rotation ticks, each row followed by its count of ticks:
The counts run from 0 to 312.
[152 169 174 122 105 140 109 129 111 108 143 140 140 112 159 118 113 158
 165 156 156 148 169 126 114 146 128 153 177 135  97 132  88 135 129 100
 125 155 148 119  99 197 132 123 117 113  89 125 173 113 111 163  91  80
 125 160 138 152 171 147 150 134] : 104
[130 134 142 143  91 160 127 105 132 122 139 164 124 148 141  97 141 174
  97 116 187 108 163 103 108 180 127 114 157 139  91 174 110 190  96 105
 138 136 141 121 120 176 147  99 151 112 100 127 152 176  94 131 101 124
 125 145  88 153 138 151 169 128] : 144
[167 153 154 124  83 141 120  96 122 135 192 139 171 155 115 109 118 155
 127 118 190 150 114 134 131 135 148 146 155 111 100 183 139 159  93 120
 144 134 154 114 144 174 139 155 129 116  96 111 153 151 118 138 122  76
 155 161 138 139 164  99 112 124] : 209
[160  89 136 131  95 168 132  88 107 126 113 148 166 151 123 121 133 149
 101 135 189 171  98 118 114 139 115 105 146  79  85 163 117 165 150 105
 172 109 164 117 138 129 188 134 151 129 116 107 173 123 112 137 118 124
  97 149 174 145 174 127 149 134] : 167
[169 167 144 130 114 145 112  75 124 130 169 138 123 147 131 120 141 140
 122 138 168 125 155 109 122 154 152 105 140  98 100 170 112 170 113 113
 164 164 143 105  92 190 160 141 122  75 101 120 143 121 116 141 109  70
 123 151 121 155 145 136 144 122] : 69
[188 125 127 171 103 139 146 128 108 121 149 162 150 127 103 117 111 146
 148 125 194 118  99 128 102 140 125 140 165 129 111 169 123 165 140 156
 158 139 163 126  73 178 146 126 117 130 103 105 172  87 130 115 109  93
 132 113 171 135 165 142 162 132] : 290
[145 117 177 127 113 141 131 109 144 121  99 171 145 155  97 115 167 196
 117 131 198 130 110 106 128 184 147 129 145 123  95 136 123 188  96 124
 141 139 162 105 141 177 140 117 156 112 122 136 186 169 125 130 112 104
 159 147 136 145 136 162 142 138] : 219
[145 128 120 156 114 157 136  85 111 119 118 142 168 169 126 128 140 140
 132 129 193 169 117 119 105 159 119 130 154 126  93 145 110 178 130 109
 105 101 189 126 137 162 167 148 147 112 112 135 186 147 128 146 100 101
 141 151 125 158 161 174 169 150] : 193
[157 114 133 139  64 159 135  99 115 123 140 175 115 119 130 105 153 171
  92 134 193 140 117 119  98 150 113  98 174 115 126 164 109 156 137 120
 176 143 145  77 112 144 173 140 145 111 105  97 171  99 124 154 142  93
  89 108 130 181 130 137 160 137] : 255
[175 137 120 147  89 133 163  99 119 133 139 150 158 138  93 117 162 178
 117 156 174 170  87 164 114 166 121 143 184 139 106 155 138 153 127 117
 160 137 128  94 120 178 128 141 110 124 120 100 152 112 133 118 108  92
 143 138 171 143 145 181 164 130] : 299
[170 131 122 135  93 148 155 120 121 118 172 152 176 127 102 129 119 164
 113 148 159 166 109 106 118 194 135 115 156 110 114 150  74 179 141 145
 135 121 147 107  68 153 133 126 128 127  97  72 153 119 112 144 122 114
 137 136 164 127 160 133 152  98] : 181
[178 130 173 124  90 125 128  59 108 158 182 151 144 120 103  86 156 158
 125 144 154 148 126 124 128 118 118 156 184 151 105 139 137 162 111 119
 157 141 139 110 116 195 131 141 147  89  97 114 161 141  99 130 115  91
 166 141 139 133 147 123 160 125] : 296
[169 145 149 157 113 156 130 114 122 102 157 156 125 136 126 112 101 140
 154 123 198 125 147 122  99 129 134 150 165 118  91 170 118 164 126 126
 144 167 157 125  97 204 173 115 133 137  84 102 183 107 126 111 105  92
 108 146 139 136 154 138 160 147] : 289
[162 109 130 113  67 158 131 104 135 110 153 163 136 126 135  98 127 156
 133 153 147 134 121 124 115 152 142 181 164 112  82 171  99 172 128 112
 126 147 138 147 102 193 149  85 116 103  95 130 148 176 117 115  66 143
 112 153 102 109 146 137 171 117] : 231
[186 116 153 112  75 119 142  85 106 113 171 186 145 115  96 109 143 148
 130 156 149 149 108 139 103 122 146 160 156 147 107 153 133 160 125 138
 157 131 147 107 105 154 128 115 122 109 107  96 197  99 106 126 101  94
 145 126 150 142 139 140 157 124] : 120
[167 101 186 101  85 151 131 118 138 119 149 172 151 108 142 122 147 175
 133 124 153 141 119  95 123 148 142 167 150 130 101 153  73 156 154 117
 152 143 173 110  90 129 133 104 110 105 101 107 162 157  97 151  82 102
 114 141 132 127 158 109 173  92] : 138
[165 113 145 163  97 146 133  99 102 102 161 172 145 134 114 131 116 137
 137 129 185 131 130 115  99 147 101 141 163 163 102 161 137 156 178 118
 149 112 183 118 118 135 163 160 125 118 122 103 188  98  93 151 111  89
 155 136 119 163 154 137 162 146] : 286
[168 163 149 147 107 152 131 105 137 123 165 134 159 135 136 114 106 145
 154 153 164 168 143 135 135 171 146 164 167 109  85 166  77 152 106 117
 109 162 149 144  94 205 136 114 115  96 111 117 145 124 137 130 107  97
 109 171 128 130 148 166 163 134] : 12
[182 158 148 121  97 148 140  88 127 115 178 160 151 136 113  94 122 148
 130 148 133 187 148 126 111 166 126 163 165 150  94 152  76 166 142 126
 125 142 150 131  82 196 122 127 121 101 125 102 139 131 113 135 101 104
 138 158 115 133 137 152 173 123] : 11
[151 127 155  89  77 163 114  77 126 131 140 166 109 110 132 116 135 154
  90 127 146 158 132  98 113 104 117 141 152 102  86 148 114 167 112 114
 195 131 164 121  88 140 146 121 131 116 105 124 156 127  62 153 101 105
 141 143 155 151 182 117 123 116] : 169
[144 138 132 156 120 139 154 122 100 126 129 140 173 125  93 136 116 151
 125 134 184 132 106  96 136 190 115 132 166 103 104 153  88 190 130 139
 148 128 167  97  83 169 103 119 112 120 132  93 132 132 134 148 115  97
 147 138 163 125 179 170 182 119] : 97
[156 143 130 171 121 148 146 107 123 118 100 120 146 125 100 117 153 180
 130 145 188 155 122 111 109 196 123 132 191 148  97 141  96 172 145 136
 119 134 148 102  77 167 135 113 125 120 133 115 148 136 131 135 103 110
 132 121 143 120 152 185 179 130] : 189
[146 118 117 125  90 161 129  78 102  96 165 178 148 111 148 114 120 130
  94 112 145 141 133 108 108 132 126 140 113 150  94 189  80 182 133 105
 168  95 147 122  89 137 129 125 114 115 103 117 162 137  56 154  81 104
 133 147 112 154 181 119 149 122] : 59
[155 160 137 163 102 151 133 142 118 106 104 135 149 121 140 115 117 171
 161 149 193 152 129 131  97 176 127 126 182 132  80 150  91 159 139 129
 121 141 135 122 108 185 149 116 114 128 106 116 180 120 126 153  82  94
 138 149 163 144 177 161 144 137] : 105
[149 136 147 149 119 143 113 117 121  98 108 152 148 150 122 119 140 154
 154 134 193 122 128 114  97 160 133 145 159 130  78 157 146 187 122 117
 126 128 168 142 122 186 176 120 137 124 100 159 202 170 108 142  92 116
 166 142 128 129 166 142 126 134] : 109
[146 126 139 146  85 136 124  58 119 159 133 156 159 144 123 135 152 169
 100 122 201 140 102 104 136 125  98 113 160 120 102 163 136 149 171 107
 191 135 156  99 113 115 183 170 126 112 115 128 141 144  85 136 118  87
 120 124 157 150 172 150 164 110] : 251
[124 134 151 114  78 157 117  89 138 112 141 172 135 130 135 109 134 157
  84 108 153 126 140  92 125 163 117 152 145 138  81 169  99 181  99 111
 158 119 136 130  89 161 130 121 142 108 112 136 138 183  65 137  87 100
 159 140 101 142 148 127 149  98] : 143
[136 108 148 132  81 131 149 109 123 129 105 154 181 137 118 128 151 195
 109 153 176 158  96 153 126 184 125 126 153 123  89 162 101 162 134  95
 165 131 124  79 151 140 113 142 130 129 122 101 154 133 120 128 108  90
 131 174 170 138 157 176 157 149] : 132
[174  94 141 107  91 139 146  95 111 145 148 179 181 125 121 115 161 196
 123 151 166 166  96 127 126 161 140 118 162 144 101 127  80 178 139 137
 134 117 128  95  89 154 126  94 159 109  89  92 162 145 122 136 104  98
 118 129 157 116 120 128 161 102] : 45
[144 139 171 121  72 154 128 109 144 127 147 150 132 127 118 103 121 158
 119 121 151 158 150  94 121 158 107 147 170 109  84 151  92 176 102 123
 138 154 161 132  73 186 144 101 127 144  96 105 133 145 110 125 103 134
 141 136 141 140 161 126 161 104] : 3
[141 150 158 122 106 144 126  61 132 122 124 151 103 118 147 119 159 153
 102 152 173 124 145 125 105 139 142 146 147  91 108 149 107 151 110 101
 163 160 129 108 114 183 160 142 131  58 119 155 159 119 108 159 103  72
 145 149 127 165 173 164 124 137] : 161
[133 125 159 129  68 146 108  80 106 123 119 151 170 148 136 144 125 165
 132 155 181 117 113 125 119 147 116  95 154 102  92 145 122 165 132 111
 152 138 125 139 108 177 190 138 137 105  89 130 166 113 103 159 112  71
 130 149 163 168 174 161 100 143] : 74
[151 126 135 125  96 153 116  73 107 140 112 143 164 143 105 118 141 179
 121 157 171 152 117 125 106 141 106  80 158 132  98 133 125 178 149 102
 170 123 133 124 110 146 186 141 162 117 106 112 182 109 100 148 115  98
 146 146 177 145 177 160 123 145] : 75
[168 109 183 116  96 152 117 106 150 134 167 142 160 116  93 104 138 216
 101 134 174 142 100 127 147 153 153 165 172 121  98 151 127 143 143 126
 157 135 143  97 114 146 131 144 117 103 122 132 141 159  72 143 107  94
 163 149 162 109 146 124 121 109] : 217
[146 139 117 122 106 168 126  73 120 135 168 142 158 149 119 110 142 147
  99 111 152 135 132 107 126 152 141 174 136 125  94 201  98 200 109 112
 160 123 137 123 104 171 131 125 110  91 118 133 127 174  78 134  83 109
 140 170  94 124 165 136 159 109] : 235
[173 132 132 141 121 129 131  79  98 154 138 130 157 112 125 113 166 140
 141 143 159 166 134 115 112 119 119 139 187 159 103 132 122 154 148 121
 134 126 149  91  96 158 118 112 120  98  99 129 170 144 102 158  87 107
 144 126 134 131 171 135 210 126] : 19
[148 130 152 119  62 138 127  80 117 154 181 133 170 131 129 114 128 154
 115 138 148 139 122  98 150 158 118 147 181  63 105 160 107 160 104 115
 130 133 151 117  96 196 140 134 134  94 106 107 101 152 126 149 129 123
 137 145 141 137 168 138 149 106] : 266
[145 153 130 166  96 153 128 114 118 126 120 125 127 120 133 114 133 148
 122 121 197 143 142  97 103 168  96 120 198 140  90 160 101 162 141 119
 154 139 163  91 100 177 134 127 126 136  97 117 151 139 124 135 105 103
 123 128 133 141 184 153 200 126] : 281
[164 142 130 179 118 153 135 121 124 106 135 134 188 121 126 118  93 144
 151 145 186 130 120 124 125 170 133 152 156 103 102 144  81 163 129 136
  94 138 158 127  82 186 129 112 120 118 109 119 160 112 121 135 110  83
 109 170 158 142 160 172 161 149] : 13
[157 141 112 155 107 161 133 125 114 106 121 120 168 127 118 121 128 176
 138 143 192 163 113 140  94 177 125 117 188 160 100 162 104 146 181 116
 139 115 157 101 115 142 148 130 120 146 109 112 169 118 111 137  96  91
 140 146 154 137 172 148 170 127] : 106
[146 124 134 158  89 146 122  86 114 116 158 162 148 139 125  96 128 153
 129 144 202 138 118 147 102 140 130 146 177 124 101 173 152 156  88 118
 137 119 133 113 157 190 168 135 165 118  94 120 201 135 115 126 130  91
 146 143 120 160 139 144 142 161] : 118
[149 113 159 151  86 127 145 100 124 123 149 184 197 152  95 128 133 172
 107 142 178 115  87 128 135 178 124 127 129 114 101 166 109 172 133 126
 163 130 146  97 116 143 127 151 122 128 128 107 159 124 112 128 120  78
 137 162 170 136 132 176 137 133] : 40
